0: [115 151  99 161  99 159 104 158 146 124 104  83  93 138 140 188 213 121 212  61 112  94 134 122 111 128  95  98  71]
1: [131 157  91 132  89 136 111 136 154 134 111  99 112 136  68 121 141 130 158  64 108 121 148 157  99 112  85 152  58]
2: [131  98 163 104 171 117 158  89  93 130 142 173 168 128 169 112 139  44  95 156 132 153  80 140  57 143 122  77 117]
3: [141 110 161  94 133 107 149 104 133 139 137 174 157 109  93  59  36 138  50 160 136 164 124 161 134 143 153 170 160]
4: [116 151  93 151 110 142 107 144 138 124 104  80  90 143 159 198 220 118 206 104 138  86 131 105 147 119  85  76 112]
5: [100 176 107 167 139 172 114 146 147 108 118  45  94 154 147 176 196 126 189  89 109 110 126  97  77 109 124 118  60]
6: [134  92 162  86 150 124 133 118 101 149 134 189 138 118 170 121 142  66 108 117 142 133  88 190  73 141 120  70 112]
7: [147  89 135 125 119  97 157  86 116 137 154 160 178 133 195 135 150  67 112 175 139 133  84 105 106 154 136  76 160]
8: [126 159 106 147 117 147 111 154 144 129 104  78  87 141 115 160 180 132 178  43 115 104 135 143  77 119  93 124  56]
9: [127 174  93 160  85 142 107 155 155 128 136  75  81 126  71 110  89 203 140  73  96 120 168 113 154  98 141 200  88]
10: [101 162 101 177 131 161 115 141 136 108 125  62 106 151 140 174 200 107 203  91 115 107 126  85  70 110 113  95  60]
11: [141  82 155  79 135 114 147 108  92 151 129 184 156 104 184 136 157  54 133 140 151 128  88 144 112 153 118  53 153]
12: [102 166  91 173 116 155 101 158 150 125 104  83  84 148 153 206 170 166 200 119 117  97 152  78 199 118 127 121 140]
13: [147  95 155  92 133 106 142 112 116 149 142 181 150 116 133  74 111  84  79  97 133 153 105 174  67 134 137 114 100]
14: [123 159  74 188  81 140 107 151 164 125 119  76  95 139 127 173 130 226 171 125 121  97 164  82 200 122 135 144 158]
15: [137 100 157  79 132 108 151 107 110 135 125 184 147 111  93  63  38 135  60 162 136 170 131 168 140 142 145 171 166]
16: [136 101 128 121 137  91 152  81 116 117 142 168 195 126 148  99  61 121  69 229 141 162 114  79 174 151 155 126 215]
17: [116 172  99 145 101 149 121 158 157 120 117  83  90 141  51 102  92 184 138  88 122 131 168 133 139 109 117 198  88]
18: [124 107 173  90 176 112 154 109 106 128 140 187 136 109 109  77  50 152  63 172 138 155 126 128 169 150 160 162 196]
19: [146  98 133 102 124  92 142  96 112 127 153 182 165 121 143 113  75 127  98 194 139 145 120 116 189 161 152 120 230]

[145  99 157 109 143 105 155  90 118 141 137 165 180 121 136  69  97  72  74 153 127 173  94 145  49 121 132 122  97] >> 13 2 6
[128 152  93 164  81 162 106 158 149 147 122  74  81 132 117 143 173 148 181  36 107 108 144 131  86  96 113 139  42] >> 8 1 0
[144  89 153  97 132 111 140 102 107 148 143 193 150 113 186 143 157  69 125 144 142 125  83 150 123 165 125  56 148] >> 11 7 6
[137  90 158  77 144 113 144 111 108 143 140 190 157 116 164 112 158  52 106 125 151 130  95 179  77 154 120  70 123] >> 6 11 2
[136 101 157  94 145 105 140 107 115 130 141 195 154 119 107  76  54 127  74 193 143 147 130 134 183 142 141 146 202] >> 18 19 15
[122 174 106 142 147 144 101 140 134 100 120  51 103 129  78 151 137 212 150 157 120 107 173  97 197  97 113 204 150] >> 14 17 9
[136 110 181  90 166 120 154 135 105 132 142 182 127 117 101  75  67 107  61  99 139 165 121 185  85 127 153 153 114] >> 13 15 3
[138 104 172  73 160 103 153 110  97 130 127 190 155 113  85  55  35 127  46 174 139 170 137 155 147 128 137 167 174] >> 15 3 18
[123 160  93 187 101 147 100 131 142 105 116  46 129 157 168 193 195 116 196 138 115 100 119  65 134 119 121  83 125] >> 4 10 12
[112 154 109 142 109 139 112 169 142 142 117  88 103 140  82 114 127 157 148  65 111 123 152 155 100 103 113 160  55] >> 1 17 8
[136 108 150  99 155 106 139 112 117 113 122 187 152 114 109  85  46 152  60 193 142 162 125 137 182 141 143 144 215] >> 18 15 19
[115 165 116 143 106 150 109 164 150 134 110  91  88 139  74 130 133 165 155  51 107 119 163 155 101  93 114 172  55] >> 1 17 8
